In the rows, 128 means zero.
Each named move below is a turn or a mirror, shown by a few rows before and after it. Which moves, in which order, take the first row of each later pair to the second? The first pair is answered.
semel (before -> after):
[126 130 140 121 100 142 116 137 150]  ->  [124 133 138 116  98 144 121 131 149]
[145 119 115 119 148 126 128 128 113]  ->  [144 126 115 123 145 131 136 123 112]
[178 122 123 151 144 112  82 125 149]  ->  [153 109  94 154 114 140 141  80 143]
digev (before -> after):
[138 129 142 169 132 120  76 128 102]  ->  [110 119 135 148 166 124  79 138 122]
[112 156 143 102  87 140 104 143 136]  ->  [105 151 135  99  96 141 104 145 142]
[104 131 144  93 146 138 165 133 141]  ->  [140 143 152 116  97 139 164 114 110]
[ 82 142 105 172 113 133 135 120 104]  ->  [ 66 140 100 161 126 133 136 127 117]
guz (before -> after):
[125 133 123 124 105 136 115 142 160]  ->  [144 109 109 141 131 137 148 115 139]
[ 98 104 119 120 129 121 130  94 145]  ->  [ 95 121 137 117 137 132 145  97 132]
[144 167 161 104 120 126 133 170 117]  ->  [169 110 103 130 118 106  93 162 138]
[174 107 147 151 218 107 110 145 109]  ->  [147 161 191 117 199 115 101 172 114]

(2 to 3 moves a pair)
[150 101 136 162 117 120  80 139  96]  ->  [104 119 140 148  78 159 148 115  94] : guz then guz then semel
[104 165 135 131 172  94  82 132 152]  ->  [156 159 136 178 131  96  91  97 108] : digev then guz
[ 85 114  90 129 127 133 133 119 140]  ->  [142 145 141 153 109 111 104 136  97] : guz then semel then digev
[121 148 138 171 144 116 151 113  74]  ->  [100 129  88 153  80 113 110 108 125] : guz then semel then guz
[172 106 140 154 121  84  81 140 125]  ->  [114 155 159 124  81 142 175 111 107] : semel then guz
[191 110 170 103 117 123 134 102 125]  ->  [182 101 150 106  95 126 140  89 137] : guz then guz then semel
[114 141 145 112 100 156 164 112 109]  ->  [103 122 115 102  89 137 112 128 153] : guz then digev
[102 128 110 105 127 149 156 130 152]  ->  [142 107 101 133 162 126 124 136 145] : semel then guz
[121 129 121 104  52 170 173  87 130]  ->  [ 90  94  90  92 123 172 191  89 161] : digev then guz then guz
[131 145 140 185 154  92  75 153 103]  ->  [ 63 119  86 161 154 135 164 107 127] : semel then digev
[143 140 135 176 106 118  98 139 108]  ->  [105 112 110 162 170 134 147 131 117] : digev then guz then semel
[ 79 145 101 127  88 139 131 123 158]  ->  [138 137 128 155 131  94  71 152 142] : digev then guz then semel
[172 133 174 142 139 135 138 124  95]  ->  [118 117 135 115 166 152 176 116 130] : digev then semel
[108 158 161 103 150 125 121 137 143]  ->  [154 130 125 135 104 110  90 118 140] : digev then guz
[113 170 162 175 139 114 105 146  80]  ->  [ 63 155 121 161 141 150 165 115  95] : digev then semel
[111 108 117 127 201 117 123 147 140]  ->  [153 116 118 165 118 140 162  88  92] : semel then digev
[129 138 167 118 186 124 142 135 107]  ->  [154  94 121 142 179 104 110 126 124] : guz then guz
[174  86 117 132 178 124 134 119 137]  ->  [132 140 162  95 154 159 176 128 125] : guz then semel
[122 131 127  99 122 142 156 131 137]  ->  [131 115 117  99 128 121 112 141 146] : guz then semel
[ 83 104  91 117 118 125 123 149 133]  ->  [105  99  95 141 156 130 149 133 105] : semel then guz
[126 121  87 166  57 130 121 103 133]  ->  [ 84 109  66 144  94 136 138 107 159] : semel then digev then semel
[130 133 172 144 191 124 119 169 134]  ->  [132 134 166 142 153 112  77 176 154] : digev then guz then digev
[ 89 119  89 115  73 133 111 112 182]  ->  [128 107  94 154 101 150 178  60 122] : digev then guz
[129 105  87 146  56 129 160 101  97]  ->  [182 112 137 161 139  96 127 134  54] : semel then guz
[122 121 142 114 161 154 186 113 101]  ->  [130 122 148 100 163 107  86 167 143] : semel then guz
[128 118 138 106 158 120 133 160 150]  ->  [118 117 130  96 134 125 129 155 160] : semel then guz then semel
[ 95 106 112  96 131 166 151  89 145]  ->  [126 133 167 100 190 141 124 125 124] : semel then guz then guz
[124 152 160 137 198 109 118 155 113]  ->  [164 152 149 168 124  98  80 145 100] : guz then digev
[141 113 131 108 172 152 167 102 114]  ->  [156 141 170  92 150 124  91 146 128] : digev then semel then guz
[114  98  72 147 144 118 102 131 149]  ->  [142 156 156 153 175 123 127 148  91] : guz then digev then semel
[200 102 119 118 104 124  91 130 152]  ->  [148  83  81 101 117 155 143 109 172] : digev then semel
[148 162 155 130 119 122 132 163 106]  ->  [173 132 127 155 136 123 142 143  98] : guz then guz
[116 121 137 104 116 119  99 146 163]  ->  [103 127 140 102 115 152 165 110 144] : semel then guz then guz
[171 139 158 120  48 114  42 137 159]  ->  [104 112  94 106  32 166 142  78 174] : digev then semel then digev
[139 104 115  88  91 100  88 154 166]  ->  [199  94 138 135 148  95 127 128 103] : digev then guz then semel
[ 94 137 153  99 127 134  98 170 135]  ->  [117 145 163 113 107 134  92 164 126] : semel then digev then semel
[119 144 146 144 203 123 140 134 113]  ->  [145 156 148 170 155 134 159 111  86] : digev then semel
[ 83 156 105 109 108 152 152 120 167]  ->  [136 179 155 130 110 114  84 156 150] : digev then semel
[148 124 145 148  95 124 126 121 112]  ->  [138 117 132 144  90 136 141 110 120] : digev then semel then digev
[ 88 141 102 145 134 102  89 145 133]  ->  [ 94 143  95 159  99 125 124 112 119] : semel then digev
[144 119 127 135 161 115 139 150 138]  ->  [137 130 130 126 149 107 123 162 149] : guz then guz
[131  85  81 144  45 113 103 116 173]  ->  [ 88  88 102 128 175 151 216 110 142] : guz then digev
[126 145 149 168 121 127 150 118  77]  ->  [ 75 127 120 143 157 135 166 131 113] : semel then digev then semel
[172 153 168 132 119 114 115 142 105]  ->  [171 127 129 154 111 131 154 100  96] : guz then guz then semel
[ 56 128  77 135 133 110 139 139 172]  ->  [145 128 102 205 127 111 161  97  93] : semel then guz then digev
[141 142 136 163  91 121 115 121 104]  ->  [ 88 136 132 124 176 130 144 141 128] : digev then guz then guz
[169 124 147 149 182  99  86 144 102]  ->  [ 80 169 144  87  75 143 117 136 146] : guz then semel then guz
[172 121 142 170 107 105 102 131  97]  ->  [146 140 148 165  93 141 155 109  80] : guz then semel
[110 155 139 125  71 130 131 121 131]  ->  [ 85 142 129  97 118 120 119 149 154] : digev then semel
[184 142 180 116 191 118 131 154 106]  ->  [161 135 170 103 206 125 143 158 120] : semel then digev then semel
[113 125  99 180  82 100  67 138 106]  ->  [ 94 111  98 179 179 130 149 115  81] : digev then guz
[118 138  93 182  48 110 106 102 109]  ->  [ 36 127  90 127 164 124 142 139 149] : guz then digev then guz
[127 129 112 159  91 139 125 109  97]  ->  [ 76 124 102 121 130 130 109 141 140] : guz then guz then digev
[139 155 159 114  94 137 119 148 119]  ->  [118 109  97 109 119 130 106 149 159] : semel then guz then digev
[110 157 130 144 111 143 136 111 121]  ->  [121 137 110 157 116 141 137 101 119] : guz then guz
[138  99 121 109 149 106  95 150 169]  ->  [142 104  95 128  88 138 148  94 141] : semel then digev
[153 106  94 184  88  85 145 107  97]  ->  [134 177 177 146 107  93 140 151  85] : guz then semel
[110 132  87 192 100  97  89 128 102]  ->  [ 97 143 111 188 154 121 150 116  72] : digev then guz then digev
[ 98 109  94 104 138 153 118 114 156]  ->  [173 123 133 148 138 143 108 103  98] : digev then semel then guz
[157 114 101 171  85 138 119  93 118]  ->  [126 108 107 141 158 112  80 148 159] : semel then digev
[118 134 130 116  79 143 140 107 120]  ->  [ 98 102  96 107 123 140 141 112 148] : digev then guz
[116 121 118  76 116 113 104 133 151]  ->  [172 116 131 116 122 106 100 115 109] : digev then guz then semel
[128 127 166 119 175 148 203 116  72]  ->  [177  60 109 148 182  87 101 129 108] : semel then guz then guz
[114 133 125 121 176 113 123 116 126]  ->  [138 139 124 142 128 124 143  95 103] : semel then digev
[120 132  80 184 130 150 157 104  77]  ->  [ 64 191 131 121 114 150 138 156 111] : guz then digev
[103  98 106 135 113 105  69 158 174]  ->  [160 110 134 189 119 139 162  97  76] : digev then guz
[148 116 138 115 179 124 135 139 113]  ->  [176 122 139 126 113 113  94 134 115] : guz then digev then guz
[204 130 187 110  71 155 111 127 126]  ->  [161  59 118  96 189 148 117 135 179] : digev then guz
[132 160 134 150 112 139 161 109 119]  ->  [155 142 131 158 122 105  96 137 138] : semel then guz
[153  68  89 127 156  96  97 137 152]  ->  [109 134 150  98 156 157 202 118 108] : semel then guz
[176 156 185 122 113 127 105 157 119]  ->  [158  97 127 112 164 111  81 166 161] : guz then digev
[ 92 106  98 153 165 151 162 110 112]  ->  [103 133 141 142 190 119 105 161 115] : semel then guz
